One vector is turned by the same rotation once a step. Each row is the vector after some number of steps, and that number follows the row.
The counts run from 0 to 572.
[129 127 116 141 152 125 106 136  98 118 129 150 104 109 145 101 169 161
 122 163 147 126 169 121 114 130 167 108 204 163 135 160 169 153  94]	90
[118 141 107  74 166 115  95 104 131  76 119 154 157 114 168 167 172 128
 117 107 166 107 149 157 137 120 134 110 139 107 110 148 115 140  83]	571
[109  69 114 158 131 141 135 145  89 105  71  80 140 139 109  88 152 144
 101 121 139 148 135 127  94 122 162 134 117 147  72 124 127 158 128]	557
[ 84  87 124 118 150 113 116 154 134 118 139 107 177 149  88 142 145 121
  96 107 129 120 170 173 140 157 161 126 196 116 104 143 140 144 108]	63
[107  67 140 129 122 132 135 152 122  81  89 113 154 124 103  98 147 116
 121 101 124 128 136  92 108 176 150 149 107 156  86  89 124 178 127]	148
[113 103 155 138 139 140 127  78  96  89 144  91 114 143 154 141 127 108
 194 124 142 160 136 122 149 155 128  84 153 144 113 116 140 161  92]	4
[106 113 151 149 144 131 112 157 163  61 128 136 103 127  78 130 157 128
 129 123 174 137 120 125 138  86 157 122 123 187 102 122 158 145 124]	527
[110  41 133 121 110 118 116 105 105 119 145 111 109 118 120 120 182 113
 120 106  99 113 118 113 134 139 124  96 159 171 138 160 152 164 105]	519
[144  83 132 110 135 122 128 161  74 136 147 111  95 110 180 121 147 178
 127 119 141 100 154 158 102 135 165 129 160 124 103 160 138 121  81]	325
[ 83  71 127 111 135 105 109 105 109 118 133 126 119 149 122 135 210 131
 125 150 127  91  89 111 137 134 124  97 131 159  97 156 134 145 104]	416
[ 80  73 132 146 116 112 125 101 104  93 130 112 113 172 103 134 134 155
 117 124 155 107 101 170 105 136 161 134  85 125  80 152 137 132 140]	183
[ 99 169 122 157 160 112  83  91  91  86  79 143 123 162 127 133 153 140
 126 114 167 123  77 115 116 126 141 127 116 137  95 117 151 149 102]	311
[ 87  76 108 165 142 117 133  78  74 116 123  97 122 132 125  97 140 131
 119 119 133 109 129 170  91 138 175 122 117 140  97 172 135 121 143]	453
[ 99 100 118 113 186 142 167 157 142  97  85 133 168 122 137 135 109 169
 162 123 147 148 174 147 111 145 112 121 118 146 136 137 151 112  68]	234
[127 105 150 159 183 160 146 159  88  95 117  70 155 124 129 102 131 167
 108 129 137 108 147 125 138 123 166 118  75 138 102 128 133 143 103]	47
[ 96  81 141 127 108 116 130 112 118  93  78 116 152 168  91 121 154 158
 106 112 118 108  89  93 118 157 142 111 107 142  91 129 128 199 133]	418
[ 55 121  97  95 163 116 111 119 154  90  89 132 161 147 135 155 133 148
 153  95 125 116 136 164  96 152 141 131 128 106 138 120 151  85 102]	338
[110 113 119 151 173 124 122 109 135  98 131  96 130 138 172 109 150 132
 120 111 122 100 183 148 136 116 188 146  90 134  90 148 133  81 133]	320
[104 132  92 168 176 110 104  83 142  87 108 128 110 126 166 150 128 166
 106 117 151 125 145 134 131 102 124 128  86 121 118 188 143 134  80]	78
[ 97 153 156 137 150 123 160 133 170  69  87 163 114 135 126 123 135 108
 174  94 173 146 128 117 123 141 165 106 119 128 143 104 160 174 137]	124
[155  82 129 100 159 113 141 142 130 129 116 122 145 101 161 108 101 130
 181 108 160 139 147 147 110 137 126 130 132 169  93 125 130 128  37]	0
[125  61 150 133 150 112 143 119 115 107 158 101 127  89 125 104 121 111
 134  65  88 104 140 138 122 180 128 109 145 156 138 156 136 178 122]	111
[ 88 127 123 132 189 101 104 130 124 155 108 119 106 123 155  91 134 180
 118 109 107 108  73 135  90 142 152 138 117 133 119 159 132 167 124]	73
[148 100 120 142 173 131 120 103 119  87 132  90  92 133 161 106 140 105
 171 122 151 150 131 135 133 141 109  94 160 132 152 120 152 159  71]	516
[101  89 161 120 121 127  95  88 124 107 141 116 152 147 140 118 110  92
 173 113 141 186 152 155 132 163 160 153 134 150  71 108 136 170 137]	406
[107 151 177 115 112 111 138 118 130  97 135 154 137 141 135 151 142 176
 143  85 122  67 159  95 143 134 164  92 153 139 150 149 172 150 127]	225
[ 92 119 155 119 113 119 142 116 104 135  93 148 172 155 134 113 143 185
 122  95 113 110 144 122 111 157 154 104 160 137 161 148 175 175 131]	93
[102 101 168 169 155 150 132 146  85 118 101  84 170 123 119  91 133 147
  98 105 110 127 155 109 128 131 171 140  85 160  77 131 127 159 131]	46
[ 95  55 143 158 110 144 107 134 125  89 135 102 123 117  86 113 171 118
 119 113 132 152 146 126 132 115 154 101 166 168 144 132 173 150 107]	388
[114 118 142 144 135 109 154  99 139 103 131 115 126  94 112 152  83 161
 131  68 120  87 130 117 131 157 133 103 111 132 102 177 132 187 106]	484
[ 96 105 151 107 124 114 111 116 166  59 124 140 127 149 119 109 164 116
 143  91 134 108 100 129 127 118 162 128  81 145 150  93 169 138 153]	525
[ 87 129 168 162 165 111 120 138  78 149 112 110 164 142 134  96 166 130
 101  87  94  88 106 111 138 148 153 123 110 131 112 132 151 163 113]	177
[108 102 142 172 177 124 155 133 105  98 130  98 137  68 124 132  89 118
 117  70 114 101 170 142 117 170 148 133 107 124 114 154 131 175 106]	214
[ 95 112 188 123 111 129 140 144 104 114 126 144 132 117 157 129 147 150
 157  88 116  99 165 101 126 147 175 112 148 140 162 112 191 120 100]	495
[ 86 138 136 142 173 112 134 100 131 122 115  89 157 148 136 111 101 170
 162  67 106 107  94 165 105 115 144 105 133 140 155 125 165  99 122]	477
[130 128 111 178 203 129 108  87 100 103 128 124  93 105 174 119 136 140
 119 103 131 133 142 133 121 105 112 119 115 148 139 178 160 140 101]	348
[126  95 165 123 142 140  81 131 113 125 149 109 141 122 142 110 114 115
 140 116 132 193 161 120 142 154 152 159 144 180  64 113 124 180 103]	407
[115  67 138 114 150 160 151 165  99 115 105  76 140 126 160 120 162 190
 119 122 127 123 136 146 123 107 157 115  80 126 102 136 120 115  82]	559
[140 139 158 102 114 116 130  99  87 118 126 112 140 146 176 120 146 175
 133  59 117  90 143 124 103 133 180 110 164 123 110 128 146 147 149]	327
[133 100 138 127 142 139 109  76 106  99 136  94  96 147 159 100 126 128
 183 140 135 177 123 117 130 169 127 117 147 142 118 117 139 200 104]	5
[111  71 135 115 124  91 163 117 176 112 133 102 123 104 120 141 114 112
 150  77 112  97 136 116 138 180 141 102 148 133 106 150 121 189  96]	381
[134 102 134  99 154  91 132  93 166 125 124 122 141 169 162 107  94 178
 172  80 128 119 100 156 114 116 118 120 111 151 134 144 160 112 101]	374
[101 103 151 103 153 130 185 167 164 102 102 110 125 135 168 127 155 111
 171  74 143 108 114 134 130 133 170 108  99 108 116 113 131 131 127]	20
